128 stands for zero in the data rows.
Here is a table of points, one per row:
array([139., 105., 110., 104., 148., 136., 109., 121.])
array([105.,  93.,  76.,  84., 140., 113., 134., 157.])
array([107., 146., 169., 139., 128., 135., 122., 144.])
array([196., 100.,  46., 106., 117., 124., 135., 149.])
array([132., 133., 112., 155., 144., 131., 160., 149.])
array([127.,  95., 106., 112., 155.,  94., 138., 123.])
array([ 98., 124.,  76.,  77., 145., 107., 122., 128.])
array([175., 150., 116., 135.,  99., 129., 121., 135.])
array([103., 118., 115., 123., 122., 142., 144., 107.])
array([116., 115., 131., 153., 118., 140., 135., 123.])
array([112., 138., 133., 148., 121., 133., 114., 108.])
array([105., 102., 100., 103., 140., 140., 109.,  55.])
array([139., 131., 126., 108., 129., 121., 115., 187.])
array([134., 140., 157., 124., 108., 154.,  98., 120.])
array([103., 162., 155., 158., 179., 151., 128., 140.])
array([ 98., 124., 140., 135., 118., 115., 132., 126.])
array([144., 138., 153., 149., 137., 142., 132., 137.])
array([ 96., 118., 120.,  87., 143., 146., 126., 106.])
array([132., 129., 162., 106., 125., 105., 168.,  79.])
array([130., 134., 141., 142., 113., 147., 137., 135.])
array([147., 134., 128.,  92., 132., 140., 132., 139.])
array([139., 132.,  88., 104., 122., 113., 114., 141.])
array([129., 134., 116., 110., 140., 144., 124.,  99.])
array([112., 156., 154., 127., 128., 139., 139., 106.])
array([143., 140., 156., 154., 125., 147., 132., 173.])
array([138., 154., 135., 139., 105.,   0.,  83., 165.])
array([131., 149., 143., 164., 133., 147., 128., 149.])
array([117.,  99.,  99.,  89., 116., 146., 146., 116.])
array([140., 142., 143., 255., 154., 117., 125., 141.])
array([131., 120., 134., 127., 120., 127., 171., 114.])
array([137., 153., 176., 153., 134., 122., 131., 101.])
array([148.,  98., 163., 130.,  88., 138., 133., 100.])
array([122., 119., 144., 106.,  99., 142.,  88., 152.])
Along one direction, these points spread out more than along any other. How many in every 100 of the points above lie lower along it than each point below? Round to a whole number. More than half of the points above lie lower than the first one.
array([137., 153., 176., 153., 134., 122., 131., 101.]) -> 3
array([103., 118., 115., 123., 122., 142., 144., 107.]) -> 64
array([143., 140., 156., 154., 125., 147., 132., 173.]) -> 9
array([ 96., 118., 120.,  87., 143., 146., 126., 106.]) -> 82
array([ 98., 124., 140., 135., 118., 115., 132., 126.]) -> 48
array([130., 134., 141., 142., 113., 147., 137., 135.]) -> 24
array([129., 134., 116., 110., 140., 144., 124.,  99.]) -> 67
array([196., 100.,  46., 106., 117., 124., 135., 149.]) -> 91
array([132., 133., 112., 155., 144., 131., 160., 149.]) -> 36
array([112., 156., 154., 127., 128., 139., 139., 106.]) -> 27
array([112., 138., 133., 148., 121., 133., 114., 108.]) -> 33
array([138., 154., 135., 139., 105.,   0.,  83., 165.]) -> 21
array([131., 149., 143., 164., 133., 147., 128., 149.]) -> 12
array([127.,  95., 106., 112., 155.,  94., 138., 123.]) -> 76
array([132., 129., 162., 106., 125., 105., 168.,  79.]) -> 55
array([117.,  99.,  99.,  89., 116., 146., 146., 116.]) -> 88
array([103., 162., 155., 158., 179., 151., 128., 140.]) -> 6
array([105.,  93.,  76.,  84., 140., 113., 134., 157.]) -> 97
array([175., 150., 116., 135.,  99., 129., 121., 135.]) -> 42
array([144., 138., 153., 149., 137., 142., 132., 137.]) -> 18
array([ 98., 124.,  76.,  77., 145., 107., 122., 128.]) -> 94
array([139., 131., 126., 108., 129., 121., 115., 187.]) -> 58
